In the rows, 128 means zero.
The rows of R fall into 4 groups, and each row is roughly a mix of its group's hidden directions; some rows fit no group.
R (98 x 13):
[[127 167 159 106 166 126  98 140 138 155 130 112 182]
 [140 108  68 143  96 134 149 117 138 119 126 138  71]
 [179 158 143 154 111 111 139 142 141 124 107  70 112]
 [121  80 105 110 150 141 114 128 175 165 120 170 120]
 [169 118 129  69 138 132 129 140  78 142 131 135 165]
 [118 143 163 106 158 163 102 144 137 153 120  90 176]
 [141 181 108 139  82 132 123 130  77 100 142 143 135]
 [ 94 145 134 138 133 133 147 124  62  82 139 102 145]
 [163 141 106 134 108  91 129 138 101  97 142 164  77]
 [125 147 131 163  87 154 144 124 189 131 129  91 112]
 [149 142 146  97 147 171  88 168 124 151 121 129 169]
 [122 117  92  88 176 102 133 116  75 130 135 144 145]
 [114  85 121 145 142  89 165 114  81  98 117 153 123]
 [118 160 183 117 158 129 118 145 165 133 145  89 158]
 [161  89 130 105  70 123 162  91 125 148 126 125 122]
 [155 144 140 154  94 135 144 136 189 127 129  89  97]
 [105 115 182 123 155 142 131 128 175 142 129  80 147]
 [165  97 152 106 126  93 129 135  67 114 122 159 119]
 [133 108  68 140 101 130 157 113 135 113 133 133  71]
 [118 108  74 137 109 131 168 108 140 106 141 118  75]
 [110  91 162 126 141 159 113 121 144 168  92 111 173]
 [160  98  85 132 108 105 131 120 117 126 115 159  69]
 [177 111 111 140 157 134 143 169 138 126  92  88 104]
 [178 110 129  81 153 131 127 153  89 147 113 128 161]
 [149  81 150  85 111 117 122 109  88 148 124 168 141]
 [137 120 149 137 175 156 102 172 157 147  94 102 144]
 [183 101 121  94 113  93 147 109  93 153 114 142 143]
 [127 157 152 111 139 179  83 161 146 150 128 122 163]
 [104 173 104 166 155 135 135 148 159 100 137  89 108]
 [136 125  90 138 144 175  92 166 150 152  96 154 135]
 [127 139 182 135 133  96 154 115 118 107 134  65 129]
 [107 130  85 147  81 115 158  78 115 114 139 130 104]
 [151 114 121 116 138  99 147 145 152 100 160 143  62]
 [ 94 156 141 186 123 148 122 153 133  80 130 112 106]
 [151 123  91 160 101 115 128 143 140 110 124 177  76]
 [121  97 108  71 164 109 129 109  85 139 142 152 137]
 [174 127  80 127 111 142 110 151 155 154 112 169 109]
 [147 126  97 172 113 124 118 154 156 116 112 167  77]
 [131 101 144 153  97 131 157 133 161  97 137 115  66]
 [116 153 146 181  86 163 120 135 172 132 111 115 139]
 [136 120 157  93 168 145 119 143 106 151 113  96 183]
 [140 150 146 180  80 145 139 138 170 119 115 100 113]
 [118 106  82 145  99 138 166 113 141 102 139 120  74]
 [123 151 125 183  74 155 141 119 155 131 106 108 147]
 [147  95  88 134 108 103 141 116 100 111 121 161  74]
 [140 115  89 141 105 125 155 122 162 112 139 119  60]
 [115 112  76 145 133 172 103 139 160 157  98 155 126]
 [143 144 117 132 114  90 139 133  80  82 152 161  94]
 [104 113 159  97 157 132 136 119  79 127 131 114 185]
 [119 111 179 106 187 140 110 163 130 131 124 119 157]
 [ 87 116 169 111 143 102 155  99  94 100 159 111 139]
 [ 94 108 154 109 160 104 155  89 146 143 138  84 149]
 [158 112 139  95 160 147 112 167  89 141 109 141 171]
 [116 167 146 155 152 146  93 164 185 129 129 117 123]
 [ 62 133 146 141 137 175  94 136 158 120 142 137 127]
 [135  94 107 141 129  75 177  96 111 113 120 120  99]
 [168 126  90  96 161  80 158 122  96 128 132 116 121]
 [ 88 118 116 183 113 114 136 122 131  91 129 168  94]
 [ 62 145 114 171 114 170 125 117 124 112 124 125 151]
 [130  80 129  64 138 118 126 102 102 151 143 157 132]
 [139 137 148  65 133 142 125 119  93 147 147 107 177]
 [107 120 156 107 105  83 156  75 123 119 167 133 120]
 [ 99 117 107 121  88 104 147  69 133 131 156 159 112]
 [ 90 146 115 113 152 154 125 114 112 150 126 113 198]
 [ 71 144 152 159 131 129 132  98 168 127 133  83 127]
 [152 135  98 151 101 136 108 158 139 115 127 187  87]
 [139 128 124 113  81  84 152  80 134 130 160 149 103]
 [109 104 179 109 168 128 113 121 130 157 110 107 174]
 [127 114 176 122 149 146 107 135 175 168 107  99 155]
 [ 83 124 170 126 165 150 117 132 113 129 121 105 182]
 [109 110  83  88 160 112 145  99  78 130 139 137 144]
 [121 143 157 133 118  97 164 108  85  89 145  82 126]
 [126 132  79 129 121 169  93 150 128 143 118 185 136]
 [178 108 117 132 111  96 114 137 129 129 114 161  67]
 [102  78 142 111 159 141 124 104 131 168  97 109 164]
 [152 113 147  82 162 138 126 143  91 148 115 110 178]
 [ 72 162 126 157 160 158 101 149 157 112 138 119 129]
 [112 139 184 124 145 143 104 139 117 143 117 124 194]
 [112 172 154 116 151 143 106 138 124 144 133 117 197]
 [142 109 115 145 105 122 154 129 166 106 140 117  56]
 [124  94 124  73 165 107 119 120  80 130 142 159 129]
 [ 56 130 152 157 128 119 143  89 134 109 143 106 135]
 [122 124  89 131 133 172  89 150 151 157 110 175 139]
 [ 93 107 163 108 172 134 132 113 145 151 125  86 167]
 [ 62 111 143 159 133 110 150  99 103  94 136 139 135]
 [ 97 117 145 132 140 107 170 105  86  89 140  85 125]
 [ 82 129 129 138  90 105 149  62 134 126 151 124 121]
 [ 78 158 132 178 121 167 104 137 140 123 114 132 160]
 [ 77 157 157 139 101 117 133  85 102 108 154 114 150]
 [104  96  92 122 127 147 110 111 171 165 124 177 123]
 [108 111 179 109 170 131 119 123 151 156 118  93 166]
 [143 128 104 129 132 163  86 156 167 165 108 167 136]
 [123 107 113  78 177 105 118 122  81 132 139 156 138]
 [161  83 153  84 117 105 143 121 116 120 148 133  80]
 [ 87 125 170 113 161 145 123 122 104 131 127 102 185]
 [169 142 137 166  88 114 159 139 144 105 120  92  94]
 [124  87 111 102 163 124 111 104 118 180  92 130 154]
 [163 109 128 117 133 127 107 140 194 174 114 149 115]]
In each list below, one row fits none of the groups, and each other row fits one group, some only roughly. Which row is it?
- Z588: [165 142 110 146  88 115 115 145  93 108 124 182 106]
- Z840: [151 132 159  78 138 128 123 136  69 130 136 115 169]
- Z692: [147 125  92 112  91 111 125 111 143 140 150 193 102]
- Z29: [ 94 164 151 171 148 149  92 168 132  99 125 137 131]
- Z262: [ 70 120 136 117 123 115 145  87  89 102 162 143 140]
- Z498: [143 166 116 159 123 141 131 145 196 140 122  90 120]
- Z142: [104 168 149 179 146 146  94 168 134 106 114 134 143]
- Z791: [125 101 132 109 145 105 130 127  51  99 131 158 124]
- Z497: [165  93 133 102 116  93 151 116  66 119 123 145 121]
- Z970: [109 147 180 128 149 126 129 140  79  95 135  93 158]
- Z95: [104 126 106 134 155 182  88 162 129 140 108 155 155]
 : Z840
- Z436: [110 123 158  86 147 144 123 124  84 135 138 125 190]
- Z471: [161 133 138 120 156 142 112 150 175 168 101  85 139]
- Z533: [120  96 127 100 172 130 123 110 165 176 109  91 138]
- Z858: [151 117  83 127  89  97 164  98 126 120 141 144  86]
- Z23: [150 146 179 139 118  93 120 154  95  86 144 154 112]
- Z610: [200 120 132 115 108  87 159 132 123 125 126 111  98]
- Z553: [160  78 119 108 135  88 144 117  80 126 111 149 106]
- Z100: [ 92 154 165 151 140 137 132 126  96 101 123  74 155]
- Z339: [164 103 103  71 155  94 143 113 106 156 130 134 137]
- Z454: [ 85 157 150 169 146 161  91 159 153 114 123 133 138]
- Z55: [150 134  83 138  74 103 150  93 136 132 136 147  93]
- Z577: [179 108  94 128 124 121 122 162 107 122 111 182 103]
- Z751: [ 92 107 188 123 157 142 134 125 138 135 124  92 170]
- Z223: [123  99 119  89 160 103 129 121  62 114 139 156 127]
- Z517: [179 124  98 114 101 117 123 133 166 154 132 172  99]
 : Z553
- Z78: [109  80 166 121 156 149 122 121 155 161  99  95 147]
- Z599: [161 155  97 125  76 132 115 132 149 128 151 162  86]
- Z246: [109 155 179 122 145 128 113 138  96 123 133 129 193]
- Z827: [158  87 133 102  98 101 159 103  76 119 128 137 116]
- Z397: [187 125 121 101 148 151 104 171 121 156 100 122 146]
- Z42: [150 148 135 161  72 133 135 125 182 130 129 110  95]
- Z545: [122 124 105 135 106 114 144 117  55  92 133 162 126]
- Z156: [159 107 116  73 166  91 126 123  94 147 131 150 136]
- Z912: [ 89 120 134 179 144 107 144 105 166 121 110  89 103]
- Z871: [133 132 135  80 135 115 149  89 107 151 140  73 158]
- Z220: [ 95 149 156 151 139 164  78 152 165 140 122 145 148]
- Z971: [108 131 163  90 148 153 115 132  91 135 136 119 189]
- Z691: [193 122 117  97 131 102 139 128 165 171 120 118 126]
- Z768: [126 175 137 125  71 103 122  92 114 122 163 152 129]
 : Z42
- Z457: [154  97  98 152 135  87 163 115 148 130 101 110  85]
- Z393: [146 138 104 128 116  92 128 126  65 101 135 173 112]
- Z225: [139 150 144 169 114 156 136 146 175 134 105  75 137]
- Z980: [176  96  93 127 124  86 157 126 114 125 114 152  92]
- Z164: [ 80 147 160 168 128 167  90 154 141 110 125 142 137]
- Z897: [163 139 114 140 129 131 118 139 194 158 109  95  97]
- Z3: [119 156 186 107 142 118 118 141  85 103 154 123 162]
- Z716: [ 98 158 149 130 131 150 120 131  90 123 130 132 201]
- Z563: [168 105  91 138 109  99 146 137 110 112 121 174  88]
- Z423: [158 133 142 152  92 105 133 150 105  83 139 162  86]
- Z442: [116  86  93 122 133 102 164 100 111 106 137 126  76]
 : Z225
- Z166: [117 107 175 103 175 136  96 147 162 156 124 136 151]
- Z592: [ 67 159  97 153 149 166 114 128 155 130 131 119 150]
- Z106: [114 147 138 150 140 170  77 174 151 130 118 160 138]
- Z413: [ 73 157 124 181 129 166 114 143 138  99 125 121 131]
- Z481: [153 110  94 118 121 145 103 150 165 146 129 177  86]
- Z608: [121  85  87 134 112 114 159 104  97 105 126 145  82]
- Z274: [170 122 108 120  91 115 177 103 154 140 132  88 112]
- Z542: [108 151  81 150  86 135 145 103  81  98 136 133 120]
- Z683: [167 105 134 127  99  93 147 118  65 116 112 154 130]
- Z483: [ 94 135 195 131 136 145 129 137 110 110 138 111 177]
- Z294: [ 80 151 134 158 125 165 124 129 185 120 142  99 120]
 : Z481
- Z161: [141 146 147 149  97 107 139 147 109  73 156 150  87]
- Z131: [ 98 166 130 160 139 162  95 146 178 144 119 123 154]
- Z908: [126 117 116 132 117  82 175  79 137 124 136  90  99]
- Z979: [177 132 136 104 153 156  97 181 127 149 108 133 149]
- Z526: [107 139 137 165  79 168 132 119 182 135 125 107 127]
- Z10: [ 98  98 168 133 129 162 117 124 112 146 100 127 187]
- Z395: [160  94 106 124 105 107 156 128 149 115 141 154  68]
- Z972: [154 103  95  82 134  97 154  96  89 150 127 135 146]
- Z703: [116 131 157  82 144 153 111 133  84 136 139 132 184]
- Z39: [186 142 112 112 128 154  96 175 151 152 113 140 119]
- Z848: [150  87 108  88 102 114 172  89 114 136 141 112 106]
- Z199: [161 141  70 135 108 121 130 131 156 129 132 133  68]
- Z878: [ 55 146 160 155 119 143 121 109 142 107 152 130 140]
 : Z395
- Z315: [163 100  96 138 135 102 125 149 124 118 114 178  78]
- Z432: [169 149 114 146 100 121 158 126 183 144 122  86 115]
- Z930: [ 74 140 169 114 140 147 124 107 114 128 145  99 177]
- Z350: [106 135 195 128 148 146 117 140 137 135 125 103 181]
- Z952: [152  97 101  71 146  98 153 108 110 134 150 125  98]
- Z777: [129 171 116 173 114 144 141 140 177 122 123  81 119]
- Z964: [119 159 111 157  85 133 111 121 174 121 148 152  82]
- Z657: [132 132  55 142  86 143 135 113 124 129 127 163 106]
- Z901: [115 157 165 166 128 152  87 159 173 135 115 137 140]
- Z46: [123  77 120 142 116 112 164 113 131  99 130 124  65]
 : Z315
- Z475: [ 92 112 162 154 177 146 114 150 130 128  96 110 165]
- Z913: [144 146 189 118 150 135  92 163 157 148 123 123 157]
- Z880: [155 116  70 123 126 155 108 154 144 150 112 177 116]
- Z584: [ 94  99 169 118 152 154 126 116 146 155 113  94 173]
- Z794: [155  91 140  81 136 104 120 126  74 133 130 167 128]
- Z149: [128 127 177 122 179 146 102 172 135 133 112 108 157]
- Z87: [151 106  68 138  98 122 136 119 116 125 116 159  78]
- Z434: [146  93  88 119  96 109 151 103 115 119 135 154  75]
- Z659: [103 123  99 134 151 181  90 157 130 142 108 163 152]
- Z946: [ 71 128 157 122 113 106 141  73 107 115 157 126 141]
 : Z434
- Z216: [ 69 123 143 148 137 124 154  94 101 100 131  83 137]
- Z146: [ 77 147 118 158 127 158 144 124 163 101 148  87 107]
- Z960: [ 97 160 157 166 138 157  92 160 172 117 129 128 127]
- Z886: [103  90 126 101 139 118 138 113  63  98 145 151 113]
- Z624: [111 152 164 125 140 157 103 139 128 150 117 121 199]
- Z335: [177 129 136  92 138 128  96 163 151 158 131 172 134]
- Z373: [164 119  88 157 112  99 142 127 158 127 112 136  71]
- Z159: [144 108  69 147 110 118 153 120  91 105 112 137  86]
- Z239: [ 99 146 162 122 144 175  84 158 124 129 132 143 169]
- Z568: [148 139 102 126 121  99 120 134  65 106 131 182 123]
- Z370: [122  93 120  99 139 109 135 109  55 120 127 158 142]
 : Z159
- Z877: [166 131 100 109  82  95 143 108 123 129 151 170 100]
- Z22: [ 88 130 154  94 130 139 132 107  84 121 157 133 180]
- Z826: [141 118  98 104 155  93 142 119  58 121 124 145 145]
- Z343: [145 161 139 160 103 143 127 141 198 141 124  99 121]
- Z586: [ 98 149 160 109 164 126 127 128  95 124 141 121 193]
- Z921: [119 139 172 146 119 155  99 153 193 128 135 119 106]
- Z369: [128 102 151  91 155 126 109 119  73 150 108 128 173]
- Z13: [ 74 126 136 156 126 103 156  80 147 114 139  93 113]
- Z609: [152 154  73 129 114  99 130 128 105 107 145 163  86]
- Z48: [115 149 117 179 115 135 110 139 188 122 124 137  86]
- Z823: [ 85  84 143 111 160 143 138  99 122 151 112 101 167]
 : Z369
- Z975: [152 120 177 121 177 127 113 168 146 140 107  95 143]
- Z520: [166 148 109  83 154 161  99 161 131 158 123 109 146]
- Z929: [146 128 153 110 161 151  85 171 156 157 117 152 154]
- Z846: [165 137  97 118  76  94 151 100 125 128 148 153  98]
- Z530: [135 164 119 163 110 140 145 131 191 135 125  82 122]
- Z301: [146 135  63 138  82 125 145 113 108 117 132 158  99]
- Z358: [ 77 142 168 114 143 156 113 115 120 135 140  99 178]
- Z863: [101 100 130 104 156 117 120 124  58 104 136 159 129]
- Z377: [ 87 126 172 120 117  93 147  74 128 125 156 110 137]
- Z670: [101 138 160 135 155 174  88 165 131 133 116 135 169]
- Z704: [187 130 109 122  95 105 168 112 153 150 119  97 121]
- Z68: [167 151  95 131  71 100 148 108 125 123 144 146  97]
 : Z520
